Each path below is one point turned by a fixed rotation once a step. After each direction that follows a path, write how fast that rotation turns it, in degrees each step (0 if it stays still).
Each turn is a multiple of 5 degrees from 10 to 175, or 0.
Each row of a path follows its step; steps can be skipped.

step 4: [  1.0 -12.3  12.8   4.6 -21.1   0.1  10.8   7.6  11.7  24.0 -15.1  -0.5
  -3.5 -14.1   1.1 -12.6   6.5   2.2   3.4   7.2  18.0  -7.8 -16.6  -5.2
  10.2   5.0  11.9   3.5 -10.0   6.1 -10.0  13.6 -11.0   5.6 -21.8  23.6
 -20.5  -0.6  14.5  -7.0 -23.8  16.5 -18.3 -16.5  -0.2]
step 5: [  8.0  -1.9  -1.7   0.7  22.1 -11.8   7.4   8.8   3.3  -0.9 -18.5   2.7
   0.9  -9.3  11.2 -14.8  10.7  11.1  15.1   3.0  -6.9  -9.7  -9.0  -2.9
  -1.9 -22.6  -1.0   2.3 -25.7   0.4 -10.8 -11.0 -34.6 -28.9   8.8   0.4
  -5.4   9.9   4.2 -15.9  -9.8  14.1 -21.9  -3.3   0.2]
step 7: [ 15.1  -7.3   4.3  -7.6  -2.1  -8.4  17.1  21.8  18.6  -8.5 -10.4  10.1
  21.8   5.8 -17.8  -0.5  -1.8   4.0 -16.4  16.5   8.7   2.3   0.4   0.4
  -3.3  -6.7   3.8  -4.1  -3.1  -3.4  -2.8  30.9  12.4  32.3  16.0  -0.2
 -29.1  -3.9  -6.3  -2.5   0.7  -7.6   6.0  20.6  -0.2]
step 8: [ -3.1  25.5  -3.8  10.8  -6.3   4.1   8.9  12.6  20.6  12.9  -6.6   2.1
   0.6  12.0   2.8  -2.7  17.1  28.7   5.5   0.8  20.3   8.5   0.1   8.8
 -21.5 -10.3  20.9   2.3  -1.2   1.9  11.5   7.8 -13.9  18.1  15.7  12.2
  -2.8  15.6 -23.7   1.6  -8.0 -18.8 -10.1  -4.7  11.2]
step 13: [  3.3  -4.2  13.6 -13.4  -7.7  -0.4  -5.5  -2.0  28.7  -4.2   5.1 -15.8
  10.0 -18.0  -1.5 -16.0  15.4  -7.6 -10.9   1.5 -10.3   6.6   0.7  -8.9
 -18.6  12.0   2.9 -10.2   0.8  13.9  11.8 -10.6  -1.0  18.9 -14.2   2.9
  -6.8  24.0   4.7 -23.5  -8.0 -14.9 -12.6  21.7  18.9]
step 15: [-16.9   2.7  -9.7  -8.5  -9.2   3.9  -7.2 -19.3  15.3 -11.7 -13.0   1.4
   2.9   6.5  -5.0  -5.7  17.0  -4.2   6.5   4.2  -1.2  -6.3   6.0   0.9
   2.8 -14.0  11.2  29.0 -19.8 -18.1  -2.1  15.4  20.5   6.9   0.1  10.1
  22.8 -25.9   9.1   5.6 -15.0 -15.2   3.2 -23.7  -7.2]
step 18: [ -2.6  -7.2   4.4 -33.3   4.7   0.0   2.0 -10.9  23.2   8.6  -7.4  -2.1
  13.7  -8.8 -27.4  30.2   9.6  13.0  -2.2   2.4 -12.4   1.0 -22.1  17.9
   0.7   2.6   3.3  -1.9   9.4  -6.8   5.9  -2.0  -4.7 -13.4   2.1   7.5
   0.7  -4.8  28.2  -1.6 -12.9   7.3  10.0   6.7  16.9]
step 19: [-11.7 -18.3   6.3 -24.7  -5.7   8.3  20.0  -6.9  -9.6   1.8 -17.9   0.1
  18.9  -2.3  -8.5   7.9  14.1  -0.8   2.4  25.7   0.5  -2.7   4.8   7.7
   1.6  -8.3  18.5 -11.0 -27.0  -5.7   6.4 -17.3   4.8   6.5  15.0   5.2
  -6.5  16.7   3.4  -3.2 -17.0 -13.6  14.2  20.5 -13.0]
step 23: [  2.7   1.5  -6.8 -19.6  16.8 -11.4  -6.2  21.9  23.8  10.9 -16.4  14.8
   2.7 -14.8  -6.9  15.3  13.7   4.2   3.6  12.4  16.8  -8.2   4.9  -9.1
  15.0  -5.2 -22.6  -0.7 -14.0  -6.3   5.7 -10.2 -10.2  -3.8  25.9  -7.1
 -10.6   0.3   4.5  -8.5   7.9   5.5 -17.7 -10.6 -22.9]
[ 0.6  3.6  4.0 -5.0 -3.4  1.9 -0.3  4.0  1.6  2.3  2.6  3.8  0.7 -2.0
 -2.2  7.7  1.5  2.8  0.2 -1.2  1.9  7.3 -1.1  2.2 -0.4  1.2 -1.0  3.6
 -0.5  5.4  7.1 -6.1  0.3  7.7  6.3 -0.6 -1.5 -0.1  0.5 -4.9  2.4 -3.8
  6.5  9.5  4.2] | 65
[ 0.1  6.5 -1.4 -3.1  0.3  5.4 -1.6 -5.7  2.8 -1.3  4.0  9.7  0.0  0.1
  4.8 -3.2  3.0 -0.9 -4.0 -0.7  1.7 -4.5  7.4  1.2  0.4  0.8  3.7  1.4
  3.5 -4.4 -2.6  4.2 -0.1  8.2  2.0  2.2  2.5 -3.6 -7.0  2.0  6.2 -5.3
 -4.9  0.1  0.8] | 55
[-1.0 -9.0 -2.2 -4.4  2.2 -1.4 -0.7  2.6 -4.2  4.1  2.9  9.8 -0.4  0.8
  3.6  1.5  3.8 -2.1 -6.9  1.5  2.9 -1.3  4.0  4.9 -1.7  1.2 -1.5  3.6
 -1.6 -1.0  2.0 -2.1 -6.5 -2.5 -3.0  3.6  0.1 -0.8  4.1  8.2 -9.0  3.2
  2.3  3.1  0.2] | 20
[  0.4  -1.7   2.0  -3.1  -1.9  -3.0   1.8   2.6  -1.9   2.1   3.0  -0.3
  -0.3   2.6  -2.4  -2.2   0.8  -3.5  -7.6 -11.4  -6.9  -0.1   4.1  -1.8
   1.0   2.1  -4.7  -1.2  -7.8  -3.1   4.1  -3.9  -0.8   0.4  -1.6 -10.0
   1.1   5.7  -3.3  -1.5   3.1  -1.3  -6.1  -3.0   2.6] | 100
[  0.4  -6.8   3.1  -5.3   0.3  -4.5  -2.9   2.7   0.1   1.6   4.5   1.9
  -2.0   5.5   4.6   2.8  -0.6  -1.0  -0.2   3.3   3.3  -4.0  -3.5 -11.4
  -2.5  -0.7  -4.4  -7.2   4.2   3.6  -0.3  -0.3   4.6  10.0  -1.4   2.1
  -3.9   1.4   0.3  -2.0   1.7   2.2  -2.2  -3.6  -3.4] | 110
[-3.3  0.1 -1.1 -3.0 -4.4  1.4  2.0  2.4  4.0  3.5 -2.9 -6.0 -8.0 -3.6
  4.3  2.2  1.8  2.9 -0.4  4.3 -4.1 -0.1  3.6  3.4  2.9  1.5 -3.1  4.4
  6.7 -4.4  1.8  6.7  0.3  5.4 -2.2 -4.6  3.5  5.3  3.8  0.2  1.8 10.4
 -2.4  3.2 -0.1] | 155

step 0: [ -2.1  -9.1  -0.8   9.8  12.5 -30.4 -13.0 -11.4  -4.8  -7.7  18.7 -24.7
  25.5  22.9  26.4  10.1  -3.0 -18.8  16.7   2.9 -11.3   0.5   6.7 -15.2
  -4.9   1.3  -4.3 -19.4   8.3   1.7   6.4  -7.8 -11.4  16.2   0.9   0.3
 -13.2   2.0  10.7 -10.9 -14.7  -3.4  14.0   7.4  -8.2]
step 4: [  1.5  -7.1   1.6  11.7 -20.7 -11.6 -14.2 -18.3  13.4  -1.3  -8.5 -15.7
   5.7 -12.3  20.5 -13.2   4.7  -9.8  -5.8   3.3  -2.5  19.4  -0.9   3.6
  10.7  26.2   6.9  -1.2  25.3   3.9  18.1  23.4 -11.3  29.9  21.9  10.7
   9.7  -0.6   2.1   8.8 -13.7   2.9   4.8   3.2  -7.6]
step 5: [  4.4 -29.2  11.8 -11.7   3.8 -17.8  -6.9  -6.0  23.2   0.3  19.7 -12.6
   5.7   4.4  31.3  23.7  -4.6  -0.8  -0.8 -12.5 -20.2   5.9   9.9  -5.6
   0.3  21.5   2.4  -4.7  24.5  -4.2 -12.8   6.6   5.3  12.8  10.7  11.6
  12.4   6.4 -17.2   1.5  -1.4  -5.5  16.1  -6.9   1.7]
step 8: [ -4.6 -36.7 -20.9 -13.7  12.1 -14.2  -8.7   4.2  -9.2  11.6  19.2 -12.3
  -5.2   6.5   8.6   2.0  11.0   3.5   3.2   2.9 -14.7  13.5  -7.2 -10.8
 -14.7  17.6   9.4 -12.3  32.0   1.4  14.2  15.9 -10.5  -3.8   2.6  -1.5
   1.3 -11.2  13.5 -10.5  -4.4  -1.7  17.0   3.6  17.5]
step 9: [ -2.7 -23.9  -8.3  -4.8 -12.2   7.4   2.3  -5.6 -11.8 -27.1   8.0  -1.6
   7.6  -2.5  -5.5   4.0   3.7 -16.1 -15.1  11.3 -32.2   5.8   3.2  13.1
 -15.8   9.7 -14.9  -2.8  27.2 -11.5   5.1  30.4  -8.1  23.7   4.1  14.2
   6.8   0.5  14.3  -6.6  -6.4  15.2   8.7   2.2  -1.4]
step 11: [  1.8  -5.3  -3.3   1.8  12.7  -6.2  -4.9 -33.1  -4.1  -8.9  13.9 -13.0
 -10.0 -18.8  28.3  -1.9  -5.5 -10.7  16.5   3.9  -4.4  23.7  -6.5  10.1
   3.5  10.1   8.5 -14.7  26.6  -9.3 -10.4  -0.2 -19.4  13.0   9.5 -10.0
  -1.7  -6.4   9.2   3.8  -9.6  15.8  24.3  12.9  10.2]
step 13: [-14.1  -3.9 -10.3  -8.3  28.4 -26.8  -3.9   2.6  13.6  -4.6  -2.3  -6.1
   0.0  -6.1   6.5  13.8   7.9  16.5   2.5   8.4 -28.0   1.7   4.3  18.6
 -23.3  22.4  -0.2 -17.0  12.1 -11.2  15.5  -6.6  -4.6  14.1  11.7  -8.9
   1.3  21.2  11.5  -2.8  -2.6  -4.9  23.4  -3.7  -5.7]
step 15: [-11.5 -30.2  -3.7   1.9  -1.6 -18.2 -15.2 -13.3  10.4  -2.2 -12.4  -7.6
   2.8  -5.7  -9.0  -4.3 -14.3  -0.1   9.0   1.1 -17.9   8.3   7.3 -15.4
 -10.4  17.3   6.8 -12.6  35.0 -14.5  19.0  20.4   3.8 -11.3  13.3 -10.7
  -4.4 -14.2  -6.4   3.5   6.5  22.3   1.4  -3.6 -14.1]
step 19: [-20.4 -12.8  -8.6  -7.8   9.8  -7.2 -12.5 -13.5  -8.4  -4.0  11.5 -12.8
   6.8  -7.8   6.9   0.2   7.9  15.5  21.4   6.2   2.4   0.6  -8.2  -3.5
 -10.2  -1.8 -34.7  -6.1  31.5 -12.5  -0.7   7.0 -18.1   7.1   8.6 -10.5
  -3.6 -10.4  33.9  -4.4 -15.2 -10.5  -2.0   2.9 -15.1]
[ 2.2  7.0  5.2 -3.8 -4.0 -5.1 -5.3 -7.2 -3.5  4.6 -5.6  0.2  0.4  3.4
  4.0 -4.9  4.5 -1.3 -2.2  2.6 -0.2  3.7 -2.7  3.8  1.4 -1.2  4.1 -0.4
 -5.2  1.0  6.7 -3.4 -2.3 -1.7  1.4  4.8 -4.1  3.3  4.9 -2.0  2.6 -4.8
  7.5 -1.9  0.7] | 110
[  2.4   0.3   0.4   0.6   2.0   1.6   4.3   2.9  -5.7   3.2  -1.7  -4.5
   2.7  -1.0  -0.5   7.5  -2.2   0.4   0.5   0.5   0.8   3.4  -4.1   7.0
 -10.6   5.2  -1.2   2.4  -5.2  -5.1  -3.6   2.3   3.2   2.2   1.9   8.4
   2.5   4.3  -1.8   0.6   9.5  -2.1  -1.5   0.3  -1.4] | 95
[-2.3  0.3  0.7 -4.3  2.8 -1.5 -1.0 -3.7 -2.4 -2.0 -3.3  4.0 -3.8 -3.0
 -3.5 -0.6 -4.6 12.3  5.9  0.8 -1.2  2.5  1.5  4.1 -0.5 -9.2 -5.6  4.7
  2.6 -6.4  2.8 -1.9  1.2 -4.7  3.6 -3.1 -3.6  0.1  2.8  3.6  5.0  4.7
 -1.6 -0.5 -1.7] | 10
[-2.6  6.7  2.4  1.6  1.3  3.5  2.1 -1.2  2.9  4.8 -3.9 -3.7 -7.0 -8.8
 -1.4  2.4  3.1 -2.4  1.3 -2.6  3.7  1.7  5.0  0.6  3.8  6.8 -4.7  2.4
  5.0 -1.9  0.7 -9.4 -0.4  7.6  2.2 -1.3 -0.6  7.1 -1.2  0.1 -2.6  1.3
  1.5 -3.8  0.1] | 40
[-0.2  0.8 -2.8  5.4 -8.3  2.6  4.4  1.4 -0.5  4.0 -5.0  4.1  8.2 -1.3
 -1.4 -3.6  2.1  0.2 -6.7  4.1 -5.8  6.0  1.9  1.3  2.2 -0.1 -3.6 -3.2
 -1.3 -2.8 -3.4 -2.4 -4.8 -0.2  9.4 -0.1 -1.1 -6.3 -3.1  1.1 -0.3  3.6
 -4.5 -4.2 -0.4] | 135
[ 4.6 -2.6  0.1 -6.0 -4.5  3.2 -6.5  6.9  1.5  9.6 -3.3 -2.7 -3.9 -1.7
  1.1  1.0  8.3  1.7  2.5 -1.0  3.0 -3.2 -1.6 -1.6  1.2 -2.2 -3.2 -7.0
  4.1 -4.0 -6.5  3.3  4.9 -6.5  1.5 -0.7 -0.2 -1.7  2.7 -0.8  0.3 -4.9
 -1.5 -1.4 -2.7] | 160
